One turning vector, and how many ticks it has turned:
The counts run from 0 to 731.
[ -5 -25 -14 -20 -11  -4  -2  -8 -13 -14  10   4  30   5  -6  -7 -19  -2
 -20 -10   9 -14  -8 -26 -10  -5  27   1  -2  12  11  11  -5   6   9]	502
[ 14 -17 -18  -2  14  -4  -2  20  -2   1  23  -6  10  13  16   5  -5   1
  -9 -26  27  19   0  13   5 -23   2  -6 -17  -1   8   9 -12 -13  -9]	568
[  5 -12  -2 -11  11 -14  11  -1  10  -3  32  -2  27   6  17   8 -11  25
 -11 -15  12   4 -33   1   6 -16   0  -3 -19 -16   0   2   4  -8  -7]	397
[  7  -3 -12  14   8   5 -24 -20  -7   4  21 -15  -9  17 -13  10  -9  -1
  15   9 -15  18   2   9   1 -33  16   1 -13  -5  -6  14 -23  -4   4]	39
[  0 -19  -4 -21  -4   1  -3  14   3   8  21 -22  25  19  21 -15  11  21
 -21 -20   4   7 -10 -11  -8  -8   3  -3  -1  10   8  -1 -15  17 -11]	130
[  5 -14 -16  -5  25  -2  -7   8 -12  24  -6  -4   0   4  -1   9 -17  -4
 -12 -30 -10  20  19   0  -9 -21  24  -4  -4   1   5   0  18 -17   2]	726
[ -1 -23 -23  -1  10  11   4 -17 -17   7  -6  21  46   3  -2  13 -26   4
  -1  -6  -4   4 -10  -8  -8 -25   7  -1  -9  -8  -9   4  -4  -2   6]	65
[  0 -10  -1 -11  -2 -10   1  -3   2  11  -1 -29  33  13   4  -5  -5  12
 -14  -8 -18   1 -33 -17 -27 -10   9  -7  -2  -2   8  -5  20  12  -7]	670
[ -2  -9  -3  -3  -3   1 -13   6  -7  11   0 -42  14  17  17   8  -1 -11
 -15  -7 -23  19  19 -20 -12 -15  18  -7  -7   6   4  16   8   9   3]	708
[  7  -9  -1 -13  -3 -10  -1 -10  -8  -7  13 -41   9  15 -11  -3  -9   8
 -29  -7  -5  -3 -27 -21  -6  -4  16  -2   2   4  13  14  10  14   7]	661
[  9 -12  -8 -15   9  -8  13 -17 -12   2  27   6  25   5 -15   7 -23  13
 -19 -10  13  -6 -30  -1  10 -16   8  -7  -8 -13 -14   2  -8  -2  -1]	236
[ 10  10  -1 -11   3 -12  -7   4   1  40  24 -22   1   7 -15  -3   0  10
  -8 -14 -12  17  -3   9 -13 -28  12 -10 -10  -7 -13  -9   0  -5 -14]	687
[ 10 -12 -10 -12  -5   2  -3 -18  -8  -1  28  -2  13  13 -16 -12   1  16
  -4  -2  14  -4 -37  -6  -2 -22   1 -11  -6  -3  -2  -2 -29  17  -6]	246
[ -2 -11   7 -17   1 -12  -1  16   5  -5  11 -32  13  10  29   2  -3  -5
 -19 -16  -8  12   2 -25  -8  -5  16 -11 -13   3  17  10  20   5  -6]	547
[  1 -19  -8   9   5   7 -26   3   5  -7  23  -7   5  23  20  -2  -1  -6
  16   3 -10  17   5   9  -3 -22  11  -3  -4  13   2  -6 -43  -6 -11]	580
[ -4  -2  -1 -23 -11 -11 -19  -6  10   4  44  -9 -13  10  -1 -15  11  18
   4  -6  -3   3   2 -12  -7 -23  20  -7 -14   8   4  -1 -25   5  -9]	533
[  2  -2  -1  -3  22 -11 -18   0  12  10  19 -16 -24   6  16   8   3  10
  16 -16 -19  26   9  -2  -6 -30  13 -10 -22 -10  10  -3  10  -8  -7]	155
[ -7 -26  -8 -12   5  -4 -11  -1  -6 -11   5  26  14   3   7  -3 -31 -18
   1 -11 -11  -4   9  -7 -11  -8  32  -5   5  16   7 -18 -16 -18  -3]	343
[  2 -27 -18   6   7  -3 -14   9   3 -21  17 -15  18  21  22   9 -14  -1
  -5  -8   4  15   6   7   2 -14  13  10 -11  12  12  19 -22 -14   3]	170
[  3 -16   0   6   8   8 -13   0  -5 -20  16   2   8  11  22  14 -19 -36
  17   7  -8  11   7  -9   2 -18  14 -21 -13   2  -1  -2 -23  -8  -7]	589
[ -3 -25  -8  -2   4   8  -7 -20  -8 -16  12  16  27  12   0  -3 -23  -4
   7   5 -10  -8 -30  -6  -7 -12  11  -7   9   4  -3 -19 -31  -1  -6]	627
[ -2  -6  10 -15   0 -18 -13  12   9  -5  15 -31  -8   8  19  -7  -2 -11
  -4 -11 -20   7   3 -22 -18  -8  28 -14  -9   9  19  -5  13   2  -9]	545
[  1 -25 -13 -20   0  -1  -2  -9 -19  -7  -3 -12  20   9  -5  -9 -14   3
 -26 -19  -1 -10  -8 -31  -9  -3  23  -2   6  10  17   5   5  15  11]	500
[  7 -11  -6  -6   1   6 -13  20 -13  21  -4 -31  17  17  10  -5  -5 -24
 -16 -14 -17  19   9  -4 -19 -15  15 -17   3  12   0  -6  -5   5 -14]	299
[  7  -2   0  -6  13 -21  -7  -1  13   7  30  -3  -5   9  -2  -4  -6  23
   7 -12  -7   7 -34  16  -9 -22   9  -4  -8  -9   1 -22  -3 -16 -16]	401
[ 16  -1   0  -1   4 -13 -12   7   4  -5  33 -21 -11  17  -8 -12  -4  -6
   2  -8   6   8 -27  17  -6 -20  13 -14  -6   2   4 -16 -25  -9 -16]	410
[  2  -6  -7  -5   6   6  -9 -21 -22   9  10  18   2  -1 -16   7 -24 -24
  15   2 -13   4   6 -11  -5 -29  23 -24 -12  -9 -13  -9 -12   0  -2]	476
[  7 -13   6 -17  -5   0   2  18   1   1  22 -14  23   7  33   0   5 -16
  -9 -14   7  12   0 -22  -4 -11   4 -27 -18  -2   1  -2  -7  12 -16]	140
[  3 -11   3 -22   1   0 -13   1   2   6  18 -34 -11  18  18 -11  19  13
 -10 -17  -6  10  -3 -27  -9 -11   8 -13  -6   3  20  -1   0  23  -4]	537
[ -5  -5   4 -16 -11 -18 -21   7  11 -16  25 -17  -7   8  14 -13   0 -10
  10  -2 -10   2   1 -19 -22 -13  28 -13 -18  12  19  -2  -3   0  -8]	543
[  5 -26 -22   9  25   5  -5 -21 -11 -21  10  15   0   7   2  17 -21   4
  12 -11   9   9 -10  -1  12 -25   8  -1 -15 -10  12  11  -7 -11  12]	607
[ 13 -10 -14  -4  -6  10 -13   8 -13   6  11 -36   6  17   6  -3  11 -11
 -12  -9  12  18   7 -15  -7 -23   5 -17 -15   3   8  19 -11  23  -2]	700
[ -6 -14 -12   7   0  -3 -14 -13 -10  -3   1   3  29   8 -10  11 -36 -14
   5  10 -24   2   1  -4 -16 -18  31   6  -3   4  -7   5  -4 -17   5]	58
